Here are some numbered points:
array([42., 10., 16., 24., 35., 15., -37., 7., -34., 10., -62., -44., 15., -3., -21., -32., -63., 45., -35., -60., 38., -15., 44., 2., 18., 39., 8., -6., -11., 17., 37., -66., -22., 19., 8., -55., 36., -16., -1., -31., -7., -15., 38., 49., -48., 31., -6., 13., -14., 19., -10., 27., 7., -34., -20., -48., 29., 3., -2., -1., -10., 18., -14., 27., 28., 20., 63., 18., 10., -3., 11., 10., -17., 12., -24., 8., -23., -42., -8., -2., -11., 26., -4., -25., -72., -13., -46., 12., -24., -18., -20., 51., 2., 13., 56., 9., -28., 33., 21., 29., -5., -19., 18., -6., 22., 24., -61., 68., -76., 16., -19., -13., -11., -41., -33., -30., 70., 20., -88., -5., 43., -4., 18., -22., 35., -7., -4., -21.]) 0
array([-15., -18., -28., 21., 29., -108., 56., -74., -58., 53., 100., 51., 72., -99., 4., 11., 55., -89., 86., 100., 22., 64., 93., 20., 7., 11., 14., 10., -110., 8., 29., 68., 22., 67., 2., -2., -16., -48., 6., 39., 34., 83., 112., -25., 3., -85., -43., 30., 10., -127., 5., 67., -14., -101., 97., 22., 60., -38., -30., 14., -64., -51., -1., 35., -57., -14., -120., -38., -61., 17., 60., 34., 13., -22., 83., 12., -30., 50., -28., 25., 42., -9., -47., -60., 107., 1., -2., -38., 79., 42., -44., -49., 11., -13., -65., 68., 83., 77., -35., -48., -28., -8., 127., 95., 80., 42., -65., 50., 84., 9., 19., -40., 77., 99., 26., 31., 2., -1., 5., -111., -86., 10., -25., -69., -22., -51., -85., -9.]) 1
array([27., -53., -38., -24., -8., 39., 7., 112., -40., -55., 11., 87., 9., -16., -27., 26., 25., -30., -34., -37., 3., -5., 4., -45., -24., 117., -9., 115., -111., -9., 5., 24., -90., -84., -50., 30., -88., -37., -17., -70., -96., -22., 10., 25., 28., -28., -4., -90., -71., 83., 47., 19., -17., 41., -112., -52., -44., 45., 25., -19., 80., 99., 38., 86., 25., 67., -2., 25., 8., 56., -60., -53., -15., 82., -74., -98., -66., -28., -16., -69., -48., -52., 15., 18., -20., 2., 63., -61., -10., -45., 63., 14., -25., 65., -9., -53., 87., -68., -20., -66., -54., -49., 5., 51., -37., -26., -18., -53., -38., -62., 17., -59., 29., -55., -43., 10., 18., -4., -37., -36., 4., -29., -48., 67., 18., -12., 57., -16.]) 2
array([-15., 15., 32., 103., 49., -75., -1., -22., 40., 55., 58., 4., -55., -26., -62., 65., 33., 35., -24., -14., -62., -70., 59., 48., -4., -23., -43., 22., 36., -12., 96., -4., 53., 64., -4., 18., -6., 45., 21., -2., 127., -42., -52., 66., -56., 0., 41., -62., 23., 26., -50., 39., -47., 8., -16., -41., 62., -34., -10., -113., 4., -45., -65., -5., 68., -39., 12., -79., -56., -27., -18., 11., -9., 59., -47., 23., 47., 28., -35., 91., -32., 46., 7., 4., -42., 40., 9., -26., 35., -49., -124., 93., 11., 13., 14., 27., -21., 3., 99., 54., -30., 26., -21., -29., -48., 74., 49., 64., 3., -127., -20., -32., -5., 16., -9., 5., -95., -30., -65., 127., 44., -49., 49., -56., -29., -23., 78., 51.]) 3
array([13., 7., -74., 6., 18., -65., 57., 5., 42., 47., 17., -10., 65., -8., -43., -16., 30., -74., 23., 3., -19., 9., 1., 35., -18., -81., -47., -28., 17., -74., -59., 16., 35., -17., 59., 59., -15., 28., -1., 11., 20., -20., -36., -39., 3., -49., 35., 26., -9., 5., 14., 12., 34., -23., 23., 10., -53., 12., -5., -48., 16., -55., 67., -8., -72., -19., -43., -23., -25., 47., -32., 12., -46., 26., -1., -22., 35., 6., -1., -18., -9., -43., 15., 27., 69., -31., 47., -15., 28., 86., -31., -6., 6., 21., -7., -5., 10., 20., -42., -35., -7., 1., 2., -21., 7., -17., -29., -13., 76., 44., -1., 33., -25., 13., -30., 14., -41., -3., 75., 2., -36., 22., -9., 11., 15., 16., -32., -18.]) 4
array([16., 22., -28., -30., -1., -20., -22., 66., -82., -30., -107., -47., 10., 86., -15., 27., -65., -27., 25., 26., 103., -4., -65., 56., -13., 105., 39., -51., -29., -67., 26., 14., -122., -84., -74., -4., -66., -34., 9., -14., -93., 37., 32., 21., -15., 85., 7., 2., 88., -87., 30., -18., -31., -14., -73., 47., 6., 103., -51., 6., 7., 49., -60., -2., 28., -127., -29., 14., 25., -44., 46., -100., 42., 36., 32., -114., -42., 72., -14., -10., 18., 57., -41., -29., -70., -36., -25., 64., 1., 127., 38., -17., -95., 93., -16., -1., -45., -24., -11., -25., 62., 0., 24., 8., 63., -67., 35., 55., -55., 25., 73., -27., -34., -47., -51., -60., 86., -78., -14., -18., -12., 19., -17., -16., 15., 1., 123., 96.]) 5
array([-17., 2., 35., 33., -38., -9., 22., -119., 58., 27., -30., 45., 81., 4., 1., 9., -53., -54., 4., -32., 64., 48., 35., -17., -16., 81., 32., 34., -41., 4., 29., -48., -18., -16., 84., -53., 9., 16., -33., 0., -36., 36., -38., -16., 16., 63., 10., -19., -68., 27., 50., 45., -22., -12., 20., -28., 106., 60., 73., -70., -32., 46., 53., 63., -39., 0., -50., -28., -2., -3., -11., 30., 18., -76., 36., 47., -101., -102., -83., 25., 29., -22., 27., -69., 123., -17., 10., -72., 35., -85., 36., -27., 32., -20., 32., -5., 50., 18., -4., -39., 23., -17., 107., 75., -70., 32., -12., -56., 58., -53., 12., 42., 74., 0., 8., -43., -61., 23., -127., -127., 6., 74., 127., -47., -51., -43., -28., -6.]) 6
array([-43., -23., -35., -16., 70., -4., -59., 14., -69., -27., -14., -48., 45., 1., 76., -8., 27., -15., -3., 42., -40., 10., -43., 17., 48., -25., 38., 20., 31., 26., -21., 7., 36., -29., -48., 21., 0., 31., 0., 61., -6., 0., 26., -58., -3., -2., 46., 39., 31., -64., 6., 15., 18., 32., 74., 11., 1., 7., 53., 68., 4., 4., -80., -33., 69., -45., -18., -29., 2., -26., 6., -50., 8., -62., -62., -39., 40., 48., 17., -9., 6., 7., -28., -32., 0., -30., -61., 43., 20., -53., -37., -28., -15., -39., 34., -37., -41., 62., 43., -6., -57., -44., -127., -62., 43., -75., -5., 20., -3., 26., -20., -36., 57., 65., 2., 39., -43., 6., 51., 14., -15., 45., -42., -38., 31., 2., -21., 11.]) 7
array([-27., 42., 49., 11., 13., 72., 46., 43., 110., 50., 17., 54., 53., 72., -118., 54., 37., -6., 21., -16., -60., -80., 30., -52., 62., -55., -16., -98., 95., 6., -86., 16., 67., 26., 24., 117., 84., 26., 3., 29., 51., -46., -18., 22., -44., -52., 58., 50., -17., 12., 66., 33., 15., 27., 23., -62., 14., -16., -17., -84., 37., -20., 59., -49., 3., -25., 33., -36., 15., 38., 19., -11., -73., 23., 76., -54., 3., 4., 38., 49., -42., 8., 91., 47., 46., 23., 26., 32., 27., 55., -58., 24., 60., -30., 24., 7., -48., -2., -90., 28., 57., 106., -6., -23., -86., -15., -52., -37., 73., 56., -22., 95., -127., 21., -61., 28., 53., 32., 60., 111., -88., -29., -39., 72., 42., 65., -7., 31.]) 8
array([7., 56., 26., -39., -67., 25., 26., -13., 7., 30., -41., 27., -29., 34., -78., 0., -42., 31., 5., 16., -23., -28., 9., 35., -36., 18., -33., 8., 2., -1., -42., -7., -6., -20., 9., -23., -9., 25., 18., -49., -1., -30., 9., 28., -26., 25., 2., -41., 25., -34., 14., 33., -28., -16., -52., -57., 26., 14., 5., 3., 40., -2., 31., 24., 1., -62., -45., -17., 2., 10., -7., -7., 6., 11., -21., -3., 15., -38., -25., -12., -32., 23., 37., -8., 20., 21., 13., 17., 21., 53., 25., 23., 12., 33., -17., 53., 0., -30., 28., -58., 13., 29., 25., 20., -49., 30., 23., -9., 8., -24., 28., -17., 22., -40., -28., -56., 30., 4., -4., -7., 47., 7., 14., 27., -10., 9., 66., -31.]) 9
array([10., -7., -6., 25., -3., -18., -10., -34., -63., 10., -46., -11., -5., 5., -21., -27., -9., 31., 27., -12., 17., -15., 3., -7., -1., -35., 35., -27., -3., 33., -49., -29., -1., -30., -31., 6., 44., -8., 23., 31., 19., 45., 37., 20., 13., -4., 23., 51., 14., -6., 58., 3., 38., -43., -3., -18., 34., 5., -76., 15., -8., -2., 15., 5., -29., 31., -15., 9., 15., 0., -9., -2., 40., 8., -28., -13., 11., -5., 42., -42., -42., -23., 61., -15., -12., 7., -31., 45., -50., 15., 17., 8., -1., 1., 22., -21., -32., 62., -29., -1., 21., 25., -12., -12., 65., -27., -43., 67., -15., 7., 30., 8., -14., -9., -32., 6., 49., -9., -30., -5., -1., 27., -24., -6., 44., 69., 29., 28.]) 10
array([22., 48., -50., -85., 8., -4., -59., -127., 33., -7., -54., -53., -19., 50., 15., 23., -61., -4., -12., 27., 65., 12., -7., -40., 61., 25., -13., -84., -22., -19., 37., -48., 8., 75., -15., 26., 28., 119., 33., -59., 33., -17., 15., -2., 27., -11., -18., -8., 47., -115., -67., -4., 127., -15., 79., 33., -19., -2., -48., 86., 18., -53., 61., -54., 31., -38., -85., -28., 62., -51., 53., 29., 98., -13., -2., 117., 2., 9., 52., 27., -18., 43., -54., 3., 64., 45., -11., 27., 47., 84., -100., 24., 36., 50., -52., -8., 5., 65., 25., -40., -60., 3., 55., -72., 20., 9., -52., 28., 17., 44., 58., 40., -62., 127., -27., -21., -45., 127., 5., -67., 60., 56., -13., 29., -1., -117., -17., 62.]) 11
array([-31., -57., -14., -34., 127., -20., 11., 102., -9., 45., 7., 41., -67., -20., -31., 3., 10., -5., 10., 28., 2., 104., -67., 86., -85., 112., 36., 8., -64., 51., 22., 78., 31., -1., -30., 33., 11., -46., 48., 38., 38., -38., -37., 37., -40., 99., -26., -2., -27., 1., -41., -50., 9., 4., -104., -41., 11., -33., 8., 16., -17., 6., 33., -12., 61., 52., -49., -30., -50., -14., 37., -4., 12., 73., 54., 6., 4., -15., -80., 104., 21., 35., -17., 75., 16., -59., 35., 51., 70., 23., 50., 30., -58., 70., 23., -79., 75., -16., 47., 90., 21., 112., 88., -44., 36., 40., -17., -4., -47., 8., -4., -45., 3., 86., -10., 16., 71., -7., -4., 40., -36., -25., 17., -102., -13., 49., -58., 22.]) 12
array([55., -5., -22., -65., -9., 9., -59., 46., 39., -39., -57., -43., -12., 22., 10., 33., -16., 25., -34., -45., -28., -20., 6., 32., 44., 70., -32., 3., 9., -18., -11., 1., 3., -45., -29., -46., 2., 18., 4., -39., 4., 7., 25., 23., -11., 50., 51., -9., 55., -1., 11., 15., 43., 35., -71., -33., -6., 17., 61., 29., 33., -15., -42., -29., 73., -67., 88., 51., 18., 2., 25., -14., -18., 36., -100., -12., 47., -34., -18., -29., -27., -11., 6., 4., -100., -27., 38., -46., 36., 46., -11., 34., -92., 42., 0., -16., -97., -63., 47., 40., -25., -57., -30., -62., 8., -7., 14., -3., -84., -20., -14., -62., -34., -39., -92., -45., 9., -17., -29., 32., 55., 13., -44., -22., -2., 2., 46., 7.]) 13
Which three points above are nearest to each new point by angle? Their numbers follow each, nearest first.
array([-19., 1., 63., 33., 2., -11., -10., -31., -7., 24., 25., 4., -63., -36., -16., -59., -38., 41., 20., 38., 59., 42., 61., -22., -15., -98., -23., -22., 50., 15., 66., -63., 12., 61., 17., 20., 61., -83., -20., -13., 3., -43., 15., 16., -58., -60., 24., -27., 35., 64., 27., -87., -27., -30., -1., 54., -16., 17., -27., -17., -92., -24., -43., 62., 24., 18., -27., -4., -37., 2., 36., 39., 2., -9., 111., 43., -50., 9., 13., -79., 43., 67., 17., 94., 62., 30., -34., 77., -14., -32., 2., -25., 77., -6., -42., -1., -8., -25., -8., -24., -20., -47., -6., -10., 31., -28., 75., 18., -9., 26., -26., -8., -2., 6., 69., -70., 15., 47., -8., -9., 22., -55., 8., -32., -82., 27., -4., -9.]) 1 3 0
array([33., -30., -18., -2., 10., -38., -6., -21., -29., -9., 20., 13., 37., -1., 46., -27., 19., 2., 23., -6., -15., 2., -7., -10., 55., -24., 41., -39., 4., -27., 12., 8., -12., -5., -5., -1., -10., 15., 14., 51., 5., 40., 47., -32., 14., 0., 13., 40., -11., -12., -8., 11., 3., 19., 7., 35., 24., -14., 5., -39., 11., 10., 9., -4., -47., -2., 47., -2., 22., 15., -14., 23., 23., -28., 16., 1., -20., -29., 26., 15., -31., -27., 6., -79., -19., -1., -38., -24., 22., 9., -41., -34., 5., -30., 6., 37., 70., 36., -30., -15., 50., -13., 14., 15., 58., -5., -36., 45., 4., 0., 34., 39., -15., 4., 38., 26., -24., 6., -7., 2., -25., 5., -14., -15., 39., -32., -13., 47.]) 1 10 7
array([-28., 4., -11., 19., 1., -56., -23., 35., 1., -39., 37., 8., -16., 24., 59., -5., 43., 18., 84., 36., -127., -63., 2., -55., -60., -41., 2., -36., 12., -11., -68., 41., 18., 92., 5., 43., 39., 32., 23., 21., 26., -47., -119., -11., -30., -16., 7., 14., -61., 84., 67., 22., -12., 24., -30., -77., 29., 9., 59., -19., -47., 35., 32., -77., 17., 107., 10., -96., -38., 56., 9., -46., -21., 20., -51., -20., -37., -2., -18., -8., -56., -10., 92., -37., -20., -23., 49., -23., -7., 15., -104., -24., 13., 10., 37., 17., -20., 19., -51., 15., 23., -52., -32., 93., -97., -53., 87., -54., 27., -39., -25., 32., 22., 0., -52., -15., -79., -127., -19., 11., -59., 46., 36., 60., 68., 25., -23., 3.]) 8 4 3
array([-72., -48., 97., -16., 46., -25., 46., -61., 58., 22., 23., -21., -62., -30., -50., -51., 26., -36., 33., 51., 41., -20., -7., -64., -36., 76., -3., -102., 31., -14., -55., 61., 60., -20., 15., 33., 3., 2., 5., -52., 22., -16., -34., 18., -44., -9., -82., 14., -14., 16., -16., -56., -84., -49., -6., 0., 13., 2., -53., -64., -63., -43., 90., -40., -54., 35., -20., -101., 55., -20., 15., -18., 1., -35., 95., -10., 5., 39., -32., 25., -61., 83., 21., 55., 60., -42., 11., 55., -19., -11., -41., -6., 59., 17., -4., 6., 42., 74., -31., -40., 18., -17., 26., 18., -43., -10., -61., -24., 11., 17., -8., 64., -18., -23., 17., 45., -8., -29., -5., 29., -48., 60., 7., 10., -102., 23., -6., 21.]) 8 4 1
array([-25., -86., 41., 33., -13., -33., -26., 25., -36., -11., -23., -18., 24., -54., 58., -25., 30., -11., 80., -32., 28., -13., 31., 24., 27., -40., 33., 55., -40., 81., -6., 48., -28., -12., 2., -27., 11., -48., -96., 13., 21., 31., -11., -26., -20., 40., -44., 50., -92., -10., 27., 6., -6., 22., -46., 24., 10., 7., 65., -27., 15., 1., -80., 14., 19., -18., 37., -29., -33., 43., 3., -14., 5., -57., 7., -124., -28., 13., -18., 33., 6., -45., -32., 52., 7., -41., -38., -44., -25., -16., 19., -45., -25., -6., 62., 22., 26., 6., -24., -34., 81., 41., -87., 41., 0., 22., -11., -20., -2., 21., -40., -46., 25., -40., 65., -5., 83., -44., -3., -12., -92., -30., 25., -51., 41., 0., -8., -4.]) 7 1 2
array([-12., 2., -14., 5., -13., 19., 28., 6., 58., 3., 4., -4., 28., 9., -37., 5., -14., -30., 24., -5., -35., -28., -4., -1., -31., -21., -33., -50., 6., -13., -43., -7., 28., -7., -10., 42., 38., 35., -21., 27., 34., -31., -39., -30., 3., 6., 19., 47., 5., -1., 22., 35., 14., 5., 23., -3., -12., -8., 15., -31., 42., -27., 56., -32., -6., 7., 54., -48., -3., 13., 22., 6., -18., 27., -16., -4., 33., 4., 10., 7., -22., 26., 4., 5., 25., -39., -13., -11., 1., 36., -18., 31., 22., 9., 20., 7., -17., 27., -14., 6., 4., 32., -6., 3., -51., -35., -56., -2., 38., 30., -33., 3., -43., 4., -46., 16., 7., -6., 7., 46., -19., 23., -8., 51., 2., 25., -8., -16.]) 8 4 10
array([-36., 48., 12., 0., -4., 18., -23., 55., -82., 17., -20., -2., 13., 12., 10., 3., 38., 7., 13., 22., -23., -27., 34., -26., -2., -57., -19., -27., 46., -10., -25., 28., -12., -51., -51., 9., 15., -43., 33., 3., -7., 16., 4., 24., -19., -41., 75., 22., 18., 38., 99., 1., -21., -7., -51., -9., -9., -6., -39., -38., 11., 18., -2., 13., -3., -16., -9., -53., -2., 50., -8., 13., 26., -39., -8., -41., -12., -4., 31., 10., 23., -8., 6., 18., -63., -24., -41., 44., -31., 11., 27., -40., 38., 15., -10., 4., 13., 42., -59., -29., 64., 4., -26., 36., -3., -31., 8., 24., 14., -41., 53., 2., -13., 16., -10., -24., 33., -19., 16., -2., -57., -31., -34., 24., 28., 35., 39., 20.]) 10 8 5
array([-6., -30., -31., -6., 46., -33., -15., -19., -50., 46., -62., -50., 18., -21., 83., 6., 30., -11., -6., 58., 19., 78., -42., -43., -21., 31., 37., -40., 41., 8., 27., 35., -40., -21., 7., 14., 36., -108., 2., -35., -16., 17., 9., 18., 23., -14., 82., 33., 32., 48., 24., -33., -24., 8., -5., -14., -13., 23., -54., 6., -32., 45., -27., -13., -25., -19., 14., -31., -25., 26., 23., -16., 20., 17., 4., -57., -66., 8., 45., -52., 20., -31., -1., 56., -80., -50., -10., 59., -59., 18., 19., -70., -17., -26., -10., -32., 10., -44., -24., 29., -29., -93., -7., -21., 52., -81., -22., 32., -45., 26., -39., 27., 2., 22., -7., 27., 43., -37., 1., 19., -19., 13., -52., -41., -14., -34., -21., 68.]) 5 7 10
array([-17., 7., 16., -25., -15., 0., 57., -7., 15., 0., 16., 26., -15., -6., -9., -11., 19., -2., 51., -33., 20., -8., -26., 13., -38., -14., 5., 3., 27., 37., 11., -4., 9., 2., -11., 17., 7., -7., 6., 14., 32., 30., -10., 0., 36., -18., -29., -26., 33., -5., -24., -24., 2., -15., -28., 14., -19., -5., -43., -1., -6., -9., -1., 36., -35., 3., -40., 12., -31., 6., -27., 14., 4., -8., 38., -3., 10., 9., 1., 27., -5., -12., -8., -13., 14., 23., -17., -20., -1., 19., 19., -13., 22., 8., -26., 14., 10., -10., -10., -18., 59., 18., 2., 18., -15., 30., 37., -22., 10., -18., 19., 10., 0., -25., 22., -13., 20., 18., 9., 16., -25., -33., 22., -6., -11., 28., 13., -8.]) 9 1 4
array([-6., 13., 27., -62., -31., 69., 53., -20., -13., -36., 34., 21., 33., -28., -4., 8., 41., 40., 16., -17., -22., -48., 51., -14., 75., -8., 30., 8., -75., 1., -26., -3., 41., -17., 15., 14., 1., 40., -17., 35., -38., 22., -65., -46., 76., 2., -39., -7., -21., -31., -46., 99., -3., 20., 28., -24., -1., -57., 47., 44., 95., -27., -81., -26., -60., -17., 44., 21., 31., -33., 32., 27., 37., -74., -51., -9., 42., 20., -5., 38., -56., 33., 7., -102., 5., 84., -50., -62., 70., -6., -22., 125., 23., -63., 39., 17., 30., 29., -30., -65., 15., 36., 78., 2., -7., 25., -8., -70., -9., -89., -6., 58., 27., 67., -16., 15., 45., 2., -14., -63., 20., 26., 69., -9., -16., 15., -74., -45.]) 6 1 11
array([50., 50., -72., 29., 22., -122., 35., 8., 18., -35., 76., -28., 84., -18., 70., -40., 29., -41., -35., -11., 0., -33., 29., 13., 5., -3., 32., 30., 42., -35., 3., 1., -46., 8., 80., -97., 19., 14., 19., 94., 60., 37., 21., -23., 18., 0., 35., 97., -79., -52., -37., 20., 14., -50., 54., 3., 40., -5., -25., -7., -85., 16., 31., 2., -28., -66., 33., 61., 0., -75., -57., 27., -7., 12., 18., 61., -17., -45., 29., -14., 13., 16., -90., 29., -10., -19., -58., -39., 46., 15., -6., -34., -35., -46., -2., -42., 20., 61., -50., 43., 94., 3., 50., -1., 66., 33., -127., 113., -8., 127., -29., -19., -41., -48., -8., -1., 32., 54., 33., 3., -14., 68., 37., 10., 7., -35., -59., 35.]) 1 4 0
array([-7., 20., -17., -47., -18., 4., 14., -29., -48., 39., -29., -21., 14., 10., -12., 13., 4., 9., 46., 23., 28., -12., 33., -6., 32., -12., 38., -15., -1., -10., 27., -21., -10., 10., -34., 8., 13., -56., 1., -29., -45., -14., 12., 25., -13., -16., 8., 26., 83., 1., -25., 27., -27., -49., -12., 29., -7., -12., 12., 9., 38., -6., -68., 5., 30., -58., -11., -42., -12., -47., 39., 9., 18., -18., -17., -33., 32., 28., 49., 5., 42., 30., -40., -13., -15., -11., -25., 18., -14., 21., 35., 19., -1., 14., -14., 11., -6., -38., 17., 0., -7., -2., -4., -26., 6., -32., -20., -17., -39., -17., -6., -22., 9., 29., 14., 4., 27., -20., 40., -34., -12., 23., 26., -66., -1., 24., 6., 8.]) 5 7 1
array([12., -7., -35., -21., 30., -36., 35., 18., -45., -29., 48., 45., -3., 9., 18., -29., -17., -18., -22., -17., -13., 2., 10., 21., 33., 25., -25., 58., -55., -32., 16., 58., 14., -27., 44., 29., -48., 38., 44., 63., -19., 6., 30., -19., 12., 47., -11., -5., -36., 4., -45., 6., 31., -9., 48., 9., -54., 4., 37., 30., 8., 3., -2., -8., -38., 1., -29., 52., -18., -22., -27., -16., 40., -36., 38., 25., 13., 21., 4., -15., 6., -9., -28., -40., -6., -11., 15., -31., 60., -26., 27., 20., -36., 3., -26., -15., 39., 56., 57., 13., -27., -11., 25., 16., 20., 46., -37., -7., -28., 46., 32., -5., 13., 42., 4., 66., 17., 38., 47., -26., 12., -15., 13., 33., 13., -6., -56., 23.]) 1 12 7
array([49., -30., 8., -38., 25., -46., -26., 59., -57., -35., 46., 37., -42., 12., 72., -28., 14., 17., 11., 23., -33., -20., -25., -35., -50., -12., -8., 40., 5., -5., 15., -25., 2., 16., 17., 2., 19., 16., 38., 3., -9., 16., 14., -28., -9., -27., 55., 9., -49., 87., -7., -17., 16., -21., -7., 2., -91., 15., 22., 20., -46., 53., -73., 64., 8., 30., 6., 101., -28., 67., -38., 23., 12., -27., 34., -28., 66., -28., 38., -60., -19., -11., 48., -8., -87., 50., 34., -53., -7., -51., 49., -84., 14., 30., -26., -21., -8., -35., 1., 41., 20., -16., -55., 23., 103., -20., -21., 44., -39., 38., -39., -10., 71., -33., 67., -25., 64., -32., 18., 3., 9., -59., -16., 16., 19., 74., -9., 32.]) 2 10 7
array([13., 8., 22., 26., -80., 28., 71., -39., -57., 23., 10., 40., -5., 9., -58., 23., 1., 10., 79., 46., -32., -35., 53., -9., 9., -105., 11., -49., -3., 21., -51., -13., 60., 4., -20., 57., 64., -11., -2., -21., -20., -36., -30., 24., -8., -65., -24., 35., -1., 17., -6., 6., 63., -51., -7., -4., -26., 36., 5., -11., -28., -16., 11., 0., -36., 49., 31., -91., -3., -37., 22., -28., 39., 63., 43., -58., 14., 29., -25., -35., -9., 30., 31., 9., 90., 10., -26., 14., -12., -13., 24., -17., 66., 45., 18., -29., -56., 4., -29., -29., 32., 12., 3., -16., -77., -32., 19., 19., 16., -53., 72., 113., -24., 40., -16., 73., -3., -64., 39., 24., -48., -10., -2., 15., -30., 73., 24., 40.]) 8 10 4
array([-15., -3., 46., 60., -2., -4., 45., -18., 53., -16., 1., 82., -19., -15., -1., -16., -18., -18., -44., 13., -24., 6., 28., -1., -39., -4., 3., -4., -11., -10., -43., -5., 1., 7., 4., -76., -23., 19., -18., -15., -22., 6., 33., 0., 18., -49., -98., -4., -7., -40., -3., 35., -68., -39., 80., 14., 17., 15., -33., -71., -74., -31., 65., 53., -15., 27., 3., 19., 57., -64., 8., -2., -13., -2., 15., 63., -74., -8., -23., -8., -14., 21., -24., -5., 19., -5., -14., -22., -75., -62., -27., -70., 6., -84., -66., 7., -44., 17., 3., 13., -29., -4., -14., 79., -42., -25., 28., -28., 53., -37., -12., 23., -29., -32., -2., 11., -71., -8., 2., 57., -67., -37., 0., 35., -67., 34., 39., -44.]) 6 1 3
array([-33., -27., -21., 25., 14., 21., -7., -5., 6., -9., 8., 1., 33., 2., 9., -28., 52., -13., 30., 16., -8., -16., 26., -35., 14., 30., 5., 18., 1., 41., 5., -8., -1., 6., 32., 12., -10., -29., -32., 13., 4., -32., -27., -16., -31., -2., -28., 5., -18., 59., 6., -7., -17., 20., -23., 12., 29., -2., -8., -48., 20., -13., -1., 0., -3., 13., 24., -39., -20., 46., 15., 9., 19., -11., -23., 11., -19., -4., 5., -13., 14., 1., -9., -4., -6., -6., -13., 14., 3., -32., 14., 13., 37., -20., 47., -19., 35., -3., 3., 1., -10., -20., -12., 22., -23., -32., -41., -17., 20., -19., -21., 7., 9., 9., 42., 22., -14., -36., -33., -20., -24., 11., 28., -6., 8., 29., -35., -7.]) 6 2 8
array([47., 4., 48., -56., -18., 113., -53., -1., 38., -26., -50., -18., -15., 42., 17., 24., -9., 24., -17., -52., 51., 11., -60., -15., -6., 0., 0., -37., 47., 43., -2., -13., -19., -30., -108., -23., -34., -4., -20., -19., -65., 5., -12., -29., 75., 23., -47., -60., 97., 6., -12., -84., -36., 22., -29., 49., 15., 27., -40., 84., 16., 24., -35., 20., 11., -26., 29., 48., 65., -8., -4., -35., -4., -31., -39., 18., -11., 37., 11., 15., 49., -3., -17., 10., -9., 22., -48., 37., -18., 19., 84., 19., -12., -26., -30., 51., -26., -50., -14., -15., 11., -20., -91., 21., 44., 4., 92., -19., 5., -11., 40., -4., -12., -28., 16., -36., -50., 28., 30., -48., 52., 0., -6., 52., -32., 13., 68., -16.]) 5 13 9
array([22., 41., 29., -13., -79., 46., 9., -13., -13., -27., 19., 34., -14., -7., -114., -1., -56., 19., -17., 4., 28., 14., 42., -56., 67., -26., 36., 40., -86., -40., 21., -43., -14., -24., 21., -30., -15., 46., 7., 7., 8., 0., 24., -26., -14., -23., -20., -1., 60., 6., -76., 14., -44., -1., -4., 102., 21., -45., -6., -22., 112., -37., -42., 35., -4., -31., 5., 50., -21., 3., 24., 28., 50., -17., -59., 22., 35., 41., 43., -39., -73., 20., -12., -127., 0., 62., 32., -68., 24., -21., 40., -13., 18., 3., -15., 42., 59., -46., -48., -9., 10., 86., 8., 29., -49., 24., 80., 12., -29., -84., 14., 21., -7., 22., 46., 29., 30., 6., 60., -11., -3., -28., -4., 34., 11., 15., 45., -2.]) 9 2 3
array([-21., -54., -53., -25., 7., -23., 45., -27., -27., 58., 31., -38., -9., -16., -6., 1., 53., -54., 23., 33., 31., 60., 46., 8., 9., -7., -23., -8., -63., -4., 21., 70., 1., -19., 16., -75., 7., -70., -20., 7., -1., 42., 9., -33., -9., -40., 3., -7., -31., 36., 38., 9., 20., -38., 57., -19., 70., -14., -23., -48., -52., -44., 19., 34., -40., -19., -53., -71., -29., -10., 69., -35., -29., -49., 39., 6., -30., -11., -20., -25., -11., -31., -2., -3., 50., -36., -39., 4., 42., -8., -11., -36., -30., -18., -13., -33., 66., -29., 59., -18., -33., -21., 72., -12., -51., -36., 50., -20., 57., -56., 31., -6., 55., 50., -52., 75., -74., -9., 25., -39., 4., 44., 7., -30., -42., -32., 16., 4.]) 1 6 4
